R: rows in a few groups, each row roughly a mix of its group's directions:
R (132 x 10):
[272 298 260 -382 107 -362 130 -79 -148 135]
[87 182 30 -39 -305 -216 -175 -333 137 489]
[341 239 -74 571 -62 16 -183 -155 72 102]
[-178 58 -164 240 214 -165 -317 -261 -81 463]
[-24 72 -230 -488 305 -24 -128 255 27 -330]
[-405 -13 -107 54 -491 294 -36 -121 195 146]
[366 -143 381 89 -167 -168 -91 363 -49 276]
[315 196 261 -298 -326 224 -333 -76 4 121]
[391 150 125 292 327 48 12 -53 12 439]
[255 194 -18 -452 316 225 58 162 -89 293]
[456 -110 -120 151 -488 -18 92 -150 231 -45]
[-78 -29 192 -114 -242 -171 600 -146 176 -159]
[-102 -14 340 133 0 -243 259 8 -77 553]
[-94 172 -61 -83 -21 58 235 103 298 612]
[-283 -21 168 -77 -346 386 -31 -185 -366 -171]
[328 16 300 64 260 133 451 -89 208 -198]
[-36 -285 -280 -325 463 248 82 35 25 -173]
[-188 180 -93 -31 100 59 -530 227 -343 -204]
[-55 177 138 -588 282 68 -202 214 -100 50]
[-127 -55 -3 -287 234 205 420 76 35 -447]
[-479 -124 -1 307 50 -417 -22 50 11 -253]
[313 243 28 -161 -208 -6 343 -476 -43 -92]
[226 55 -141 -101 93 169 169 20 458 472]
[-26 -161 -183 122 62 -378 -448 134 -275 257]
[49 249 124 -247 127 -383 -184 283 -159 -372]
[-128 175 -49 14 39 -42 -463 118 -417 -356]
[-109 207 210 -228 -169 443 201 138 278 263]
[-388 -139 -296 381 192 -127 -73 22 -237 -254]
[323 356 5 -19 -305 182 191 95 16 422]
[296 372 360 21 -149 83 -228 280 29 256]
[61 -128 -21 19 -98 252 -214 -295 95 588]
[-34 -440 100 108 -344 215 -282 50 22 -345]
[-224 136 -190 -158 85 298 -361 410 -59 -232]
[-370 121 -344 91 246 -284 12 260 -215 221]
[371 254 184 -320 48 263 -40 1 -82 -405]
[354 -143 78 -511 113 88 -213 -297 -73 99]
[-395 -329 323 162 -142 -56 379 -135 44 22]
[623 208 -141 69 -169 89 45 -9 198 219]
[-124 -223 -114 102 -296 -10 -291 66 -306 472]
[308 303 161 -302 -274 173 -98 170 -262 -257]
[-310 -188 -25 594 -37 -163 -136 -93 127 -159]
[128 133 156 -338 116 55 363 -22 73 -505]
[-145 -347 -48 -101 168 589 133 54 11 -182]
[389 31 -218 -531 142 90 97 -176 -74 162]
[-329 -48 172 426 29 5 -184 391 256 86]
[444 -103 -129 -470 -44 182 278 42 -93 -121]
[-150 -284 371 195 -213 -66 145 -291 -184 338]
[-7 -167 -43 448 -41 -226 362 -74 402 -24]
[0 -435 -92 -448 -149 114 330 174 61 -72]
[-56 -495 41 316 358 -4 -69 236 -208 14]
[58 -256 136 210 190 -337 405 -178 250 206]
[94 101 275 289 -110 -309 -231 348 -308 -163]
[400 77 389 53 -195 -125 191 -251 288 -161]
[101 11 -72 -566 -29 121 411 -5 -233 -88]
[-49 31 39 -421 94 121 -361 162 -466 52]
[496 410 -34 -94 -257 216 22 33 -199 -68]
[223 -15 29 163 337 -432 69 -58 254 364]
[-435 145 34 -497 124 147 75 257 -89 84]
[208 304 262 -220 -183 128 311 -233 259 -248]
[-104 -255 -64 313 -261 -5 322 -92 340 330]
[-402 -171 -64 77 -209 -42 180 216 52 -504]
[-67 -189 153 396 -123 -196 341 -170 350 199]
[-261 104 423 -126 376 -3 183 68 230 276]
[-198 327 81 -332 -180 326 31 -124 -243 -323]
[-28 43 -120 -216 38 160 504 -118 156 -445]
[-445 -259 -91 -274 110 137 113 -22 -206 -383]
[-216 331 134 -27 133 65 -328 128 -246 -448]
[467 -48 -24 150 -218 -89 -334 68 327 245]
[459 326 -115 274 271 -95 -70 96 95 267]
[182 232 196 -320 -11 -220 342 -125 129 -396]
[-310 347 94 420 -250 -98 -317 50 60 -27]
[-60 -17 96 -79 -365 1 308 -239 237 470]
[-286 -489 220 46 -186 -86 126 -390 -22 10]
[220 431 30 -84 397 108 -144 132 348 108]
[84 156 -219 -122 343 230 50 193 523 63]
[-353 -359 28 211 -194 93 301 62 218 -308]
[500 129 -152 101 -43 -36 -344 149 27 372]
[-294 -137 -1 305 17 -1 158 -154 331 475]
[143 183 -156 62 71 326 163 -337 178 466]
[-162 -68 -131 -381 350 302 -117 364 159 64]
[334 -99 -79 -199 -294 373 217 -205 -283 142]
[-146 -495 -265 399 -16 -245 158 5 -14 5]
[-138 -397 159 340 -224 -198 105 -15 4 404]
[-169 80 298 43 40 -554 -101 218 220 206]
[236 56 -55 12 -33 113 -215 257 -320 -540]
[-17 148 -139 -320 -174 178 5 -86 -323 -514]
[-171 -225 -117 112 -208 460 218 -45 115 397]
[65 264 -52 -291 237 135 113 -28 66 -573]
[-299 476 -17 -402 -212 -43 -55 -54 162 -158]
[271 355 15 -215 379 -237 -106 309 -148 -87]
[-140 220 -98 40 440 -18 528 67 60 151]
[-89 -192 -29 273 -106 385 -94 -153 146 499]
[-528 -67 -310 145 -33 91 -57 351 -167 -132]
[302 348 100 -359 78 -86 -31 284 -316 -188]
[-478 -166 32 237 335 -145 -337 130 19 -66]
[423 267 70 -340 -285 330 -60 -118 -61 19]
[427 196 -16 286 -56 113 -300 9 80 408]
[544 137 12 -297 -135 86 215 30 104 310]
[202 344 179 -425 -67 185 384 -83 -101 83]
[-194 -33 1 132 -320 188 -77 -579 56 -208]
[16 76 62 -332 588 -90 -149 0 -138 -258]
[-340 -192 220 350 77 -144 346 -135 288 -108]
[206 102 147 -320 -202 14 549 -108 218 -66]
[194 46 -93 -7 -71 -245 -487 223 -276 324]
[-382 -181 -226 139 141 336 46 -227 287 253]
[-379 -173 -222 -104 -189 406 -98 -138 64 338]
[260 230 -329 -400 -10 165 87 -218 -99 -319]
[-433 -170 406 7 -59 -53 69 73 -304 304]
[-256 -411 -69 148 -309 -123 -285 172 -83 -304]
[-313 195 -23 261 -285 314 260 -69 288 205]
[200 38 221 -135 223 -53 446 7 112 -458]
[313 26 -30 49 -60 -23 281 -286 252 502]
[251 252 110 -150 46 -609 15 8 -81 -202]
[16 116 9 617 -203 -257 -216 -59 -40 170]
[-90 382 271 -39 -375 -377 -150 132 -57 -163]
[373 167 131 -311 -90 -73 90 404 -330 -92]
[298 300 -160 328 -212 -34 -387 195 64 178]
[-531 -67 93 286 -39 -227 -200 -42 -302 -136]
[-3 104 230 -182 -570 37 35 -250 -129 -280]
[283 28 322 -389 -180 63 385 -211 -111 64]
[158 -286 352 249 -72 -445 162 -161 -182 5]
[-165 -143 -96 -369 22 484 -9 78 -93 -373]
[145 104 114 -93 -518 -431 -112 19 153 -196]
[230 -116 76 -292 237 -35 362 -44 -12 484]
[-402 244 512 -143 -93 -66 25 -119 98 -201]
[-547 -393 34 32 -85 147 -99 35 -88 -281]
[-311 -265 93 144 297 -307 -210 -168 -285 223]
[197 1 112 -598 42 -166 133 215 278 46]
[-240 -535 18 352 -103 22 49 164 73 -262]
[-94 -106 -219 120 427 510 205 -103 -33 -61]
[89 -458 221 59 330 -322 160 -66 -100 245]
[-480 203 -10 -109 468 124 -50 -192 64 -145]

which group is each row in? (one row of each group first):
[34 83 382 331 -189 -245 -39 -54 379 272] -> G
[356 107 -186 -56 -340 399 227 -204 103 166] -> J
[56 -29 -17 231 -81 -657 -240 75 -103 112] -> P
[-339 -427 -224 -94 61 -107 139 -266 -275 -211] -> T

[123 241 48 -567 -67 2 391 17 -98 -133] -> G
[152 31 -4 361 -524 -166 22 -254 -156 189] -> T
[-88 -308 -358 208 -83 275 -32 -251 336 -220] -> J
[339 409 -200 28 53 -91 -369 185 -204 190] -> G
[28 -438 108 346 -152 -244 -50 -191 197 313] -> P
[118 -54 202 299 187 -581 -187 -112 2 -124] -> J
[-466 -260 152 292 -40 26 -55 382 87 -176] -> T
[-317 -137 -47 -288 504 186 234 90 31 -159] -> G
[-324 -164 -433 286 168 -129 -34 -161 63 -324] -> T
[283 -187 -95 -227 391 -125 122 -455 88 -96] -> J
[167 360 88 59 384 -229 410 143 -13 -155] -> P
[404 189 -44 137 272 -127 -114 59 350 365] -> T
